cols: J N T D F
[163 169 151 171 112] -> lis
[127 170 155 115 159] -> Vufip
[ 93  80 160  88  93] -> Guge
[ 88 155 146 154 163] -> boso
[ 93 143 160  88  93] -> pevez
[128 128 106  96 162] -> Rubim
[127 170 155 173 145] -> dar
[166 169 152 175 111] -> tevev
[128 128 128 129 128] -> vos
[157  95 107  99  91] -> nedul
[ 91 153 143 151 161] -> Rosi
[128  84  99  92 163] -> bulel
col: [175 129  99 151  92] -> D
both Rosi nedul:  -> [91]
both Rubim bulel:  -> [128]

cols: P M W Q L Y C G R
[152 151 142 159 104 108 154 137 154] : Vufip
[102 142 135 151 150 151 106 100 164] : tevev
[102 142 135 151 150 145 115 153 104] : Rubim
[100 146 139 156 153 147 112 157 103] : bulel
[153 149 141 159 105 108 154 136 154] : nedul
[154 115 112 122 143 106 153 113 120] : boso
[ 91 135 150 106 118 160  99 114 131] : vos
[102 142 150 151 150 151 114 102 156] : lis
[147  96  99 107 151 110 147 110 108] : Guge
[155 129 123 138 136 104 151 122 128] : Rosi
[100 143 136 152 152 146 113 157 103] : pevez
succ: [123] -> [138]
both Guge Rosi:  -> [151]
next: [122 143 106 153] -> [113 120]

cols: K Z A V B X H E
[128 125 139 104 119 146 133 149] : tevev
[154 141 165 104 130 136 176 150] : Guge
[138 134 140 124 131 127 145 132] : Vufip
[145 129 131 136 132 137 162 146] : nedul
[131 131 129 136 121 121 131 122] : vos
[124 130 113 154 137 109 113 105] : pevez
[132 128 132 110 122 141 141 144] : lis
[113 124 130 112 131 133 165 143] : Rosi
which: [128 125 139 104 119 146 133 149] -> tevev
next: [131 129 136 121] -> [121 131]
succ: [119] -> [146]
both Rosi tevev:  -> [133]
succ: [134] -> [140]
next: [124 130 113] -> [154 137]
col: [146 136 127 137 121 109 141] -> X

cols: kiba vamer dek nep bova
[ 81 173 127 126 129]  vos
[127 128 169 133 127]  tevev
[ 89 128 128 129 158]  dar
[126 149 174 136 127]  Guge
[ 89 174 128 128 156]  bulel
which: [ 89 128 128 129 158] -> dar
both Guge bulel:  -> [174]
both dar tevev:  -> [128]
col: [169 128 174 128] -> dek
col: [128 174 128] -> dek
col: [129 127] -> bova
which: [126 149 174 136 127] -> Guge

cols: beb sedop zegen bimo Zot
[153 112 141 129 104] = Vufip
[155 146 148 125 126] = Guge
[151 149 135 152 138] = tevev
[142 138 159 140 108] = pevez
[117 113 131 163 112] = Rosi
[140 144 122 121 153] = Rubim
[133 117 134 133 104] = lis
[153 138 151 140 108] = dar
[135 141 126  97 138] = boso
both Vufip Rosi:  -> [112]
next: [144 122] -> [121 153]
both dar Vufip:  -> [153]
col: [159 131 122] -> zegen
both boso Vufip:  -> [141]
succ: [134] -> [133]
col: [112 146] -> sedop

cols: vuki ledi pala Meze Kab seb kabon vur
[ 86 145 125 114 158  96 135 158] -> Guge
[112 165 120 116 161 139 162 161] -> tevev
[177 152 120 109 113 146 140 132] -> dar
[141  95 145 153 168 102 131 168] -> lis
succ: [140] -> [132]
succ: [131] -> [168]
succ: [125] -> [114]
succ: [112] -> [165]

cols: kodor dof Repon favu Moto kezat
[139 116 141 152 157 122] = boso
[139 113 143 153 155 114] = Vufip
[119 122 130 127 119  95] = nedul
[125 139 119 112 111 141] = tevev
[134 117 137 142 142 117] = Guge
[146  87 138 135 141 103] = vos
[129 126 140 153 151 114] = Rubim
[113 136 128 128 120 106] = Rosi
[129  87 138 153 101 114] = pevez
[136 106 137 138 139 109] = dar
[142 125 132 132 142 157] = bulel
col: [157 155 119 111 142 141 151 120 101 139] -> Moto
col: [119 137] -> Repon
which: [146  87 138 135 141 103] -> vos
next: [113 143 153] -> [155 114]
col: [157 155 119 111 142] -> Moto

cols: larim kupem rika mafo ziko
[109 158 174  98  96]  Guge
[ 98 154 146 144 152]  tevev
[100 158 150 149 155]  pevez
[160 160 148 155 118]  Rosi
[165 108 114 116 154]  nedul
[ 97 150 161 107 120]  vos
col: [158 160 108 150] -> kupem
col: [154 158 160 108] -> kupem
col: [148 114 161] -> rika

cols: mef Lidu Lag vumi
[128 153 165 156] = Rubim
[156  80 155 138] = nedul
[141 136 117  85] = boso
[106  83  94  84] = Vufip
[166 142 159  89] = pevez
[ 94 117  86 129] = Rosi
[159 139  84 104] = tevev
[ 98  80 122 107] = dar
[172 131 112 101] = lis
[110 114 160 100] = vos
[123  83 147  84] = Guge
[141 136 100  98] = bulel
which: [ 94 117  86 129] -> Rosi
succ: [86] -> [129]
col: [ 83 142 117 139  80 131] -> Lidu
succ: [122] -> [107]
col: [ 83 142 117] -> Lidu
both pevez tevev:  -> [159]

cols: Dimub Moroz Tokuz Piv noka
[117 122 117 137 111] = Rosi
[146 134 149 133 124] = Guge
[146 117 126 134 119] = vos
[117 122 117 137 146] = boso
[143 134 149 133 124] = Vufip
col: [134 117 122] -> Moroz
which: [146 134 149 133 124] -> Guge

cols: disig Todur nalo Muko ruzin
[141 101 107 136 126]  Rosi
[119 131 139 123 116]  bulel
[134 144 126 136 126]  pevez
[128 168 138 132 153]  boso
[134 144 126 134 144]  dar
[106 146 158 114 109]  Guge
[157 117  92 150 159]  Rubim
[124 120 119 126 117]  lis
col: [128 134] -> disig
col: [119 134 128 134 106 157] -> disig
both bulel lis:  -> [119]

cols: buv darum dis Bos Mapa Nonu Kupu bebed sunal
[119 160 156 144 115 136 120 135 144]  Guge
[141 147 142 138  95 139 137 160 167]  dar
[130 117 113 126 169  99 130 133  93]  vos
[156 142 139 117 106 163 103 131 132]  Vufip
[161 122 117 133 135 102 156 115 137]  boso
[103 153 132 161 135 127 124 167 118]  bulel
[141 147 148 138  95 139 137 118 167]  tevev
next: [156 144] -> [115 136]
col: [136 139] -> Nonu
which: [119 160 156 144 115 136 120 135 144] -> Guge

cols: tiz geg ligo tezab Pom
[123 159 122 119 148] = Rosi
[117 160 123 115 143] = Rubim
[117 136 106 119 145] = lis
[115 164 130 124 154] = dar
[110 145  94 116 133] = Guge
[121 164 124 114 147] = nedul
[117 151 125 126 159] = Vufip
[118 155 134 112 149] = bulel
[117 151 150 114 151] = vos
[120 164 121 119 150] = tevev
next: [164 121] -> [119 150]
succ: [106] -> [119]
both nedul vos:  -> [114]

cols: mut kasab Sisu besod
[120 137 130 124] : vos
[140 116 122 114] : pevez
[ 98 159 154 154] : Rosi
[140 164 122 114] : Vufip
col: [120 140  98] -> mut
succ: [137] -> [130]
which: [140 116 122 114] -> pevez
col: [154 122] -> Sisu
which: [ 98 159 154 154] -> Rosi

